One turn moves every row onto another: examples first, then more rows asked
Z_678: [-19  12  30  10 -11  16  10   5  15 -21 -14  -4  -4 -22 -16  -5]
Z_726: [  4 -11  19 -25  -8  -2 -14 -29   9   2  -3   0 -10  -6  16 -14]
Z_13: [ -5  -5 -12  11 -29  -1  24 -15  -3  16   1  14 -19   2   1   9]
Z_214: [  8 -11  14 -12 -10   3 -19 -39   0   7  -3  -1  -9 -11   5 -15]
Z_374: [  3  26  17  14 -14   7  15  -6  13 -27 -15  17  -4 -17  -7 -12]
Z_238: [ 16   4  -5   6  -6  14 -33   5  -5   0  -6   7   7  -8   5  14]
Z_622: [-24 -12   5  -4 -26  -1  23   2   7  18   2   2 -22   3   2  16]
Z_886: [-20  -3  15   2  -7   6  -2   3  34  -1  21  16 -15   0 -28   9]
Z_521: [-19 -12   1   4 -22  20   7  -3  28 -12  11 -20  -9  -3 -16  13]
Z_708: [  8  14  -8  11   4   0  14  -7  23  -3  20  26 -10   2 -17   0]
Z_318: [  2  22  14  11 -15  11  19  -5  13 -29 -17   5  -3 -15  -3  -9]
Z_188: [-18  14  33  13  -9  14   5   2  15 -17 -11   8  -5 -21 -21  -6]
Z_800: [-26 -12  13   0 -17  14  -1   2  33  -5  16  -4 -12  -3 -24  13]
Z_867: [-14  -3  -2  10 -14  -6  20  -6  -4  28   7  24 -20  -1 -10   8]
Z_667: [ -4  -6 -13   8 -21  19  17  -9  21 -15   8 -23  -5  -1  -9   9]
Z_505: [-17 -12  -2  -1 -34   0  26  -4   4  13  -1   1 -20   4   7  15]
Z_858: [-11  18  29  14  -9   9   5  -1  16 -17 -10  20  -6 -20 -21  -9]
Z_905: [  9   5 -22  13 -12  13  23 -13  15 -14   9 -10  -5   2  -7   5]
Z_457: [ -6   7   6   6   2   0   4   0  30   1  22  28 -13   2 -25   3]
Z_882: [ 13  14 -20  13  -2   6  21 -12  16  -9  13   9  -6   3 -10   0]
Z_333: [ 15   1  -5   4 -14  16 -33   4  -2  -5  -8   5   6  -8   8  17]
Z_636: [ -5  17  18   9 -15  14  20   0  13 -29 -18  -5  -3 -17  -3  -7]
Z_850: [ -5  -1  -9  13 -20  -5  22 -13  -6  23   4  21 -19   0  -6   8]
Z_960: [  1  -8  20 -24  10  -1  -9 -20   3  10   0  -5  -9  -8  13 -16]
Z_769: [  7 -12  16 -20 -13   1 -17 -35   6   3  -2   1 -10  -9  11 -13]
Z_941: [  4 -10  16 -12   8   3 -14 -30  -4  15   0  -5  -6 -14   2 -17]
Z_842: [  6  -2   4  -7 -14  12 -33  13   7  -6  -7   4   4  -6  12  20]
Z_507: [ -8  -9  -9   4 -36  -1  26 -12   0  12  -1   5 -19   3   6  13]
Z_735: [  2  -9  21 -27   1  -4 -11 -23   8   5  -1  -2 -11  -6  16 -13]
Z_73: [  8   6   3   0   5  11 -32  16  -1   3  -3  12   6  -7   5  14]
Z_513: [  5  -1   8  -9  -5  11 -33  18   7  -3  -4   7   4  -4  11  19]
Z_145: [ 12  -1  -1  -3 -17  14 -34   9   3  -8  -9   3   6  -6  11  19]
Z_483: [  6 -10  14 -10   0   3 -18 -36  -4  11  -1  -3  -6 -14   2 -17]
Z_620: [-14  13  24   8 -14  16  16   3  14 -26 -16 -10  -3 -18  -8  -5]
Z_584: [  5   3   7  -6   3  10 -33  19   3   1  -3   9   5  -6   8  16]
Z_311: [-27 -12   8  -1 -17  -3  21   4   5  23   5   8 -22   2  -4  14]
Z_970: [ 12   5  -3   4   2  12 -32  10  -5   3  -5  11   7  -8   3  14]
Z_289: [-22  -7   6   5 -12  -5  20   1   0  28   7  17 -22   0  -9  11]
Z_764: [  2  -8  18 -17  12   1 -10 -24  -2  14   0  -6  -8 -11   8 -18]
Z_825: [ -2  23  22  15 -11   7   9  -5  15 -21 -12  22  -5 -18 -16 -11]

Z_505 turns into Z_507
Z_483 turns into Z_941
Z_374 turns into Z_825
Where do these go?
Z_970 turns into Z_73
Z_667 turns into Z_905

